The rows of T fall into 4 groups, which share some directions, and each row is roughly a mix of its group's hidden directions, except some rows that fit no group.
T, 143 rows:
[[ -5   8   5   4   3   8  20  20  13  15 -17]
 [ 19  -7  -9  -1   1   0 -12 -13 -29  -8  -2]
 [-20 -19   4  11 -19   5  -4  10   3  18   0]
 [ 17  22   4  14   0   4  10 -23   8  -4  -5]
 [ 17  -5 -19  -8  -4   5  18  22  11  -1   4]
 [-13  -1  13 -18 -23  -1 -11 -12  -4 -15   3]
 [ -7  15  -8  19   3  26  13   2   8   0   8]
 [-24  14   5 -12  -1  -4   5  16  17 -12   0]
 [-13  -2   0   4  15  -3   4  -8   2 -26  22]
 [ -1   7  19 -14   6  12   3 -26  14   0  -2]
 [  5  19   6   4 -12   1  21   6 -25  -3  -2]
 [  2  -2  19 -17   6 -11   1  22  18   0   9]
 [ 15   4  27 -12  10   1  11   6  -9  13  -6]
 [ -3  -6  18  -3   9  19  17   8  -4  14 -18]
 [-13  -3   6 -21  -4 -20 -10 -19  13   0   7]
 [  6  -2 -24  20 -10 -10 -15 -10   9  -7  -6]
 [  2 -11   6  22 -16  12  -7 -20  -8   0  13]
 [ -1  -3  -5 -11  16  17  25   7  10   5  16]
 [ 16 -15 -11  17   5   5   2  15   2  14 -19]
 [  2  -6 -17  15 -20   1 -20  12  12  -3  -7]
 [ 16   3   4  -1  24   9   7   2  15  14 -16]
 [  1  17   2  -2  -6 -20 -13  -2   3 -27  -7]
 [ -9   6  22  -5  20   0   9 -20  -5  12  -5]
 [ -7  -3  22   1 -18  16  14 -13   6  -6  11]
 [ -8  11 -20  11   7  -9   6  18  17  14  -1]
 [ 12  -9  -2 -11 -10  14   7 -11  24  14 -11]
 [  2  -5 -26  20  -9  -8 -19  -2  -2   3   5]
 [  2   0  -3 -22  -2  -4 -21   3  13   2 -24]
 [ 18 -18  -9 -14   9  11  -4 -16   9   3  13]
 [  7   4 -22  27  -4   4   4  13   7   3  12]
 [ -8   4   8  -9  -2  -2 -12 -11  19 -27  10]
 [-10  -7  15   3 -14   5  12  25  15  10   2]
 [ -1  -6  11 -13  -9  13  15  15  24   4   7]
 [  8  -9  -7  12  -8  -2 -16 -26  -6  -4 -17]
 [-18  -4  12 -18  -1 -12 -21  -3  -4 -14  -7]
 [ 20  -7   4   2  -9   8   2  -6 -24 -21   5]
 [ 23   1  24   9 -10   4   6  14  -9   9  -7]
 [  7  -2 -12  10 -16   0  10 -12 -29  -6  -6]
 [-12  -3 -14 -26   4  -7   1  12 -12  17  -6]
 [-13  -9  -4   7 -21 -15   3   3   1  13 -23]
 [  2 -12   0   5 -23   8  -5  24  16   1   8]
 [  2   3  -1 -19 -13 -14 -13 -18  19  -8  -4]
 [  0  24 -13  21 -11   0   4  12   8 -12   2]
 [ -7  10  11  19  -4  14   9  12  16  19   0]
 [ -1  12  -5 -16   3 -21 -13   4   8 -23  -8]
 [ -3  -1   4 -18  13   7   9  -7   0 -31   7]
 [ 18  14 -13  -4   3  -4  19   3 -20  -7 -10]
 [  3   6   3  23   2  20   8  17   0  16 -11]
 [  3   1  16  28  -4  12   8  13   3   9  12]
 [ 20  -1   8  -1  10   9  -2 -14 -29   0   1]
 [ -1   7 -14  -8  -1 -14  -7 -32  -9  -1  -5]
 [ -6   6 -14 -10  -4 -23 -21   7   9 -14  -2]
 [-12  -8  21 -28   1  -1  -5  -4   6 -12  -1]
 [  2 -12  13 -15 -13  -5  21  -2 -21  -8  -3]
 [ 22 -11   5 -16  12   5  16  -2  -7  17  -5]
 [ -4 -10 -26 -13   6 -12 -13  12  15  -1  -2]
 [  7 -11 -13  21  -7   1   0 -20 -10  11  16]
 [ 18  17   8 -20  14  -6   6 -12 -11  -5   9]
 [ 23 -15   7   7  -8   1 -18 -12   9 -15   0]
 [ -7   7   4  -8  -3  -8 -29  -9 -11 -20   2]
 [-13  -5  10   5 -12  20  27   6  -2  -5   5]
 [  0  22   1  -1  -7   3  21  -8   1 -10  23]
 [ 15   1  -1 -14  23   2   8   7  10  15 -18]
 [-15 -13  12  -4  -2   6  10  25  19   2  -6]
 [-15   8  -2 -10   3 -11 -11 -13  26  -1  13]
 [  9  -6   4   9  -3  -1 -11 -13 -27  -9  19]
 [ -7   5  -8  21   3  10  11 -22  -3  16 -11]
 [ -9   9  -5   7   6  -9   5  29 -12 -16   8]
 [ -4   2  23   3  -2  14  19 -14  -4  -7  17]
 [-11  10  18  -4 -12  -9  -6   4 -17 -19 -14]
 [  8 -25   7 -13   5   2 -14 -18  -6  -9  10]
 [  0 -10  13 -15   3  12   3   0   8  28  13]
 [ -4   1   5 -10   9   9  14  -6  27 -12  18]
 [-16  -5   8   0   8  14  12  -5 -25 -18   1]
 [  5 -14  25  15  -8   2 -21   9  -6   1  -2]
 [ -5  -2  16  17  -8  26  13   2  -5   1  14]
 [  9  -6   6 -10  12  -1   4  34   7  -6  -5]
 [  4 -19  -6   2  19  13  20 -12  -8  11   1]
 [  8  -2  -8  21 -19  10  10   1 -21  12   2]
 [ -7  -5  16  12  -4  15  11  23  10  14  -6]
 [ 15 -13 -18   8   1   0   7 -18  -2  22   6]
 [  7   8  -8  26 -16   9  13 -12  -2   9  11]
 [-15   2  -6 -22  22  -8   1  -2 -19   2  -7]
 [  1   3  -4  24   0   8  19   4   0  -9  24]
 [  3  -4 -20  -7  14 -16   4 -15 -14  18   5]
 [ 13 -15   8  25 -15  16   2  -4  -3   8   5]
 [  3  -7 -19 -15  11  -7 -18  -6 -22   4  -7]
 [-15  -3 -27  10 -10   1   8   1   0  -2 -22]
 [  4  -9  -7  18  -6  11 -12 -20 -22   4  -3]
 [ -8 -24 -11   2 -10 -13 -21  -5  -5  -1 -13]
 [ 13  -2  -7  22   0  14  17  -4   5  21  -5]
 [ 13 -10  22  -2  -8   7   0  25  -6  -2  13]
 [  3  12   6  24 -17 -11  -5  22  -6  -2   1]
 [ 13 -15  11  18  -5  17  -2 -22   1   8   1]
 [ -6   2  32  -9  11   3   0 -14 -14   4  -7]
 [  0  -6   8 -10 -19 -11 -22   0 -23  -3  -4]
 [ 11   2   5 -21  19   1   4   3  10  12 -21]
 [-16   3   3   1   2 -10   3 -27 -18   3  16]
 [  2   7 -14 -11   6  -6  13  25   6  20  -4]
 [  3   0   0  -5   6  -7 -13 -17 -24 -23   0]
 [ 13  -5 -27  -4  11  13  11   7  -5  -1  17]
 [ 10  -1  12 -28  11  -4 -12   3 -11   0 -16]
 [  2   1 -24   9  -7  -6  -9 -26   8 -12  -3]
 [  4  16 -24  -3  -3   9   2  11  23  -7   8]
 [-16 -13  11   8  -6  12   0 -14  -4  20 -18]
 [ -1   1  -4  -6 -14  -6 -14 -27  -7 -20   6]
 [-13  14  -9 -11   8 -12 -12 -22   2 -13  10]
 [  9 -14  15  -2  -1   9   7 -21  -5  24  -7]
 [ -7  -2 -12  24  18  10  13  10  16  -2   2]
 [  5  -5   1  21   9   5  26  11  -7  14   6]
 [ -4   5  16 -21  15  -4  -2 -24 -10   4  -2]
 [  0   7 -20 -19  15 -11   4  11  18  -5  -7]
 [ -8   3   2  -3   6   0   6   2  27  28  -5]
 [ -5  -9  -8 -21   3  -2 -14 -20  11 -14  12]
 [ 11 -14  -6  -2  -7   5  17  14   9  22 -14]
 [  0  -6 -19 -11   3   3 -17  -1  25  -7  15]
 [  7  22 -17  -2  12  -2  -4 -19   3 -18   1]
 [-18  11   2 -19  16  -4  14  20  -4  -4   1]
 [  0  14   0  -2  -6  10  11   5  26 -19  12]
 [ -6  -4 -31   8  -9 -12  -9   4   4 -16  -1]
 [ -4  18   6  -1   8   2  14  -8  18 -20  17]
 [ -2  -5  -5  13 -21   6  -4 -17 -26  -2   3]
 [  3  -9  14  17 -17  13   0 -16 -12  -4  16]
 [ -7  -3   4  23 -16   2   0  -4 -15 -11  22]
 [ -9   0   6   9  18  -4   4 -22  15 -12  17]
 [ 10  -1   2  -1 -15  13  11  18  18  20  -4]
 [ 12  -4  -6   8  11  24   8  15 -15 -16   4]
 [ 12   0  15  -8  12 -15 -20   8   7  18  -9]
 [  1   3 -12  17  -8   0  -4  -1  -8 -21  26]
 [ -4   6  16  -2  10  14  23  16   4   7  16]
 [  4  -9  -2  -3   3  -6 -27 -24   2 -13   5]
 [  4  -3  21   0  -7  -5   3  -8 -12  25 -17]
 [  6  -5  12  -4 -12  -8 -27 -18  -5 -10 -10]
 [ 17   4   3  -4  21  14  11 -17  16   8  -1]
 [  4 -13   1   0  20  20  -2  21  -3  -2 -15]
 [ -1  11  10  -2   0   4  17   0  24  23  -9]
 [ -3 -22  21 -12   2  -5 -21 -10  -1   3   5]
 [ -3 -10   2  19 -23 -15 -15  -2  -1  14  -4]
 [ -4   6  -7  -2  -7   2   7  22   7  28 -14]
 [ 16   3   8 -19  27  -4 -13   7   3  -1   1]
 [  1  17 -14   4  12 -11 -12 -18 -17 -10  -9]
 [  8   6   2   1 -17   4  -7   4  28  18 -10]
 [  7  23  13 -14   4 -13   8  15  12 -12   3]]

In each list below, four rows fit none of the groups, and each other row fits one group, some only roughly. Which are they? Name them in the order they come.
  * q_510: [  9   4  -2   8  13   6  -9   1 -24 -22  12]
  * q_561: [-12  13   2 -24   3 -11 -18   3   6 -14  -9]
  * q_464: [ 18  -5  -6  14   6  23  10   6 -16  14   1]
  * q_722: [ -1  12 -10   5 -30  10   5   4   1  15 -14]
  * q_430: [  9   3  -5  13 -17  -9 -16 -21  -8 -15 -11]
  * q_273: [ 8 -8  8 -3 -2 20  7 15  6 27 -7]
  * q_458: [ 24  -1 -17  -3  12  -2  -2  10 -19 -12  -7]
  * q_314: [  0  -9  -9  -3  27  -3   3 -16   9  20   5]
  * q_703: [-10   3   7 -25  -9   3  12 -23  12   0   4]
  * q_236: [ -8  10  13   6   1  -2  19   6   1  26 -16]
  * q_729: [  1  -2  22  15   8   1   4  -3 -27  -1  13]
  * q_66: [  4  -2  16  21   6   9   6   0 -21  -6  18]
 -> q_510 q_464 q_722 q_273
  * q_995: [ -3   8   6  16 -24   5  -2 -12  22   9   4]
  * q_669: [-23 -11   2 -13  -4  -8  -8  -2  22 -11   8]
  * q_709: [ 6 -1 28 -1 -6 16  4  9 21  7  0]
  * q_888: [  5 -11 -31  10   5 -10  -8 -12  -4   1 -12]
  * q_471: [ 10 -10   5  -7  -8   2  -7   8   0  35  -1]
  * q_758: [ 11 -15  24  15  10   4  10  14  -7   8   5]
  * q_333: [-11  -4 -21  13 -12 -16 -21   1  -5   6  -4]
  * q_630: [  6  -1  -3  -8   0 -20 -22  16  21  -4   0]
  * q_549: [-18  -3   2  17  13 -11  10   5 -20  16  -4]
  * q_482: [ -9  12  -6   2   9   4  25 -12  17  -1  16]
  * q_501: [  3 -17   1  17 -26   1 -14   9 -12   4  -5]
  * q_803: [  4  -2 -12 -15  11  -1   9  -5  17  25 -14]
 -> q_995 q_709 q_888 q_758
  * q_773: [ -7 -11  12 -16  -7   2   9  19  -6  22 -11]
  * q_159: [ -8  23  18  -7  -6  -1   8  -5  17 -18  -6]
  * q_129: [  0 -26  18 -14  -4  -7  -4  18  -3  -6  -7]
  * q_660: [  4 -22 -14   3   0  -8  -8 -21 -18  -7  -1]
  * q_366: [ -3 -20  -1  13 -28   9   6 -12  -3   3  -4]
  * q_875: [ 20  -3   1 -12  -2   5   6  -8 -26   8 -16]
  * q_293: [  2  -2  18   2  -1  20  14 -14   3  15  18]
  * q_148: [-13  -1   2 -21 -16 -24 -11  -2   9  -1  -5]
  * q_209: [-11  -6   9 -18   8  -1 -10  21  22  -6  -3]
  * q_762: [-12   6  10 -24   0  -4  -3 -10  -9 -22  11]
  * q_607: [  0  -1  -1   5 -21   7 -13 -15   2 -22  17]
 -> q_660 q_366 q_148 q_209
  * q_371: [ -6   7 -27  20  12  -4  -4   6  12   4  10]
  * q_789: [15  9 16  0  0  6 22 20  3 -8 11]
  * q_827: [  3  -1   0   9   0  -8  13 -23 -27   2 -10]
  * q_507: [ 10  11  -4 -22   4 -16 -18  -8  -8  -8 -13]
  * q_977: [-12  -9   3  -7   1   0  -8   5  -2 -32  17]
  * q_991: [ -2 -22  -4  -4 -15  10  -4 -12   1  24 -12]
  * q_407: [ 10 -21 -13  16  -4   0 -18  -5   4  14 -12]
  * q_899: [ -1   3  -6 -10   6 -19 -13  17  -4 -13 -23]
  * q_280: [-16 -13  11 -10   6  -6   5 -19   1  24   5]
  * q_357: [-14  -7 -11   1   6  -1  -9  12  10 -20  24]
  * q_802: [  2   6 -21  17   2  -4 -22  11  13  -7  -9]
 -> q_827 q_507 q_991 q_280
  * q_831: [ 9  3 28  2 -6  3  2  7 11 25  2]
  * q_3: [  9   4  11  -3  -2   6  -9 -22  27 -10   4]
  * q_753: [ 12  -5  -6 -11   6   0 -23  -6   6  14 -24]
  * q_494: [ -6   9   1  10   4   4   1 -34  14   5   8]
  * q_854: [-19  -8  19   0  -6   2 -20 -17  -9  11   1]
  * q_536: [-13 -11   4 -27  -1  -5 -14  10 -15 -11  -4]
  * q_434: [ 21   7   8 -11  28  10   5   1 -12   1  -2]
  * q_908: [ 3  8 -8 -1  8 13 25 -3 -8 10 24]
  * q_462: [  6   1   0  15  25  13  18  -2 -17  -1   7]
  * q_614: [-14  -5 -14 -23  -9 -13 -12   0  12 -16   2]
  * q_392: [  1   0  15   1  -4  13  -1  -6 -35   7   1]
  * q_582: [ 14   6 -20  18 -11   9  -5   9  21   2   6]
  * q_556: [  7  14  12  -6   5 -12 -16 -18   8  21   0]
 -> q_908 q_462 q_614 q_392
  * q_812: [ -6  17 -19   9  -4  -1  -5 -19 -21  -9   7]
  * q_693: [-17   3  -6  30  -9  -7 -12   6  -6  -8   8]
  * q_30: [ -5  17  -6  -3  14 -19  -4  13   0 -20  15]
  * q_945: [  7  -1  11 -10  20  -8   2  14   3  23 -13]
  * q_291: [  5 -10   5  13 -10   9 -10 -22   0 -16  19]
  * q_763: [  7  -3 -27 -17  -5   4 -15  11  10  -5  10]
  * q_568: [ 12   7   6  22 -16  10   5  23   9   1   6]
  * q_96: [ -8   7  19   2 -16   5  18  25   2  -4  -4]
  * q_390: [ 21 -11   2 -15  -8  -3 -21 -10 -15   5  -8]
  * q_723: [ -5  -1 -11  -7   1 -12   0  27  21 -12   1]
 -> q_812 q_30 q_945 q_568
  * q_233: [  0  19 -19  -5   7  -5  -6  -1 -18 -21  -3]
  * q_584: [  1  17 -12   1  -5  -5   4  34   2  -5  -2]
  * q_766: [  2 -16   8  10 -20  -4  14  -5  -3  24   1]
  * q_411: [ -5 -24  18   2 -12  10  10  19  -7  -4   0]
  * q_227: [ 17 -25  -4   4  -6   4 -11  -2 -21  -6  10]
  * q_904: [  4  18  -5 -16  13  -6  -4  -8  16 -15  19]
  * q_130: [  1   7   5  15  -1  -2  14   7  -8  28 -17]
  * q_427: [ -5  -1  11 -14 -20  -2   6 -25  11  14  -4]
  * q_529: [ -1   4  10 -27   9  -3   7  13 -16 -14 -10]
  * q_163: [-12 -10  -3 -17  23  -7 -11 -18   7   0   8]
  * q_715: [ -7  -5  -1 -12   0 -17  -3  25  21  -5  -9]
  * q_623: [  5  -7 -15 -17   0  -6  -6  -9 -13   0 -28]
  * q_137: [ -4  12 -19 -14  -5 -20 -11   2  19   8   2]
  * q_406: [ 10  -5  -8   0  17   6  22   9  -5  21 -10]
 -> q_584 q_766 q_427 q_406
  * q_84: [  4  -5  18 -16 -10  -2 -17 -17   1 -19  -5]
  * q_652: [-8 12 14 -5 17  0 13 26 10  0 -1]
  * q_334: [ 3 -4 14 -2 -8  0 -4 -6 32 18 -3]
  * q_389: [ 25  -1 -18   8  -2  -7   3 -19  -5   7  14]
  * q_535: [  1 -21   5  16  -7  22  -2   6 -19  -4   1]
  * q_577: [-22   9  11  -2 -18  -3  -7 -10  16  -7  15]
  * q_285: [  6   8   1  27  16  16  10   9 -11   7   1]
  * q_439: [  9 -13  -5  24   3   0   2  -7 -24  -6  13]
  * q_301: [-11  18  13  -9  12  -1   9  -6  20   2  18]
  * q_282: [ -8  11   3 -10  22   9  18   2 -19  -6  12]
 -> q_389 q_577 q_285 q_282
  * q_33: [  9  -1   9  -9  -8  -5   1  23  11  21 -16]
  * q_240: [ 11  10 -15  -3  -9 -28 -10  -4 -11 -12   4]
  * q_784: [-10  10  -8  -4 -14   2  -9  18  27  -8   1]
  * q_531: [ -3  -2 -17 -13  -1  -1 -18   3  -3 -27  11]
  * q_867: [ -4  -2 -17 -15   9  -8   1 -17 -24 -12  -2]
  * q_651: [14 -1 -5 16  7 15 23 13 12  2 10]
  * q_35: [  6  15  14 -17   5 -14   6  -9   1  18 -17]
  * q_815: [-13   1  19  -2 -19   2   3  18  13 -18   4]
  * q_492: [ -9   5  14   7   7  -1  18 -11  -3   1  29]
  * q_962: [ -9  -6   5  23 -11 -12 -23  -3  -7   5 -12]
  * q_814: [  0  -5  14  10   0  -3  -7  20  -5  15 -27]
  * q_62: [  0   1  -1 -22  28 -16   0  -3 -11  -8  -1]
 -> q_33 q_867 q_492 q_62
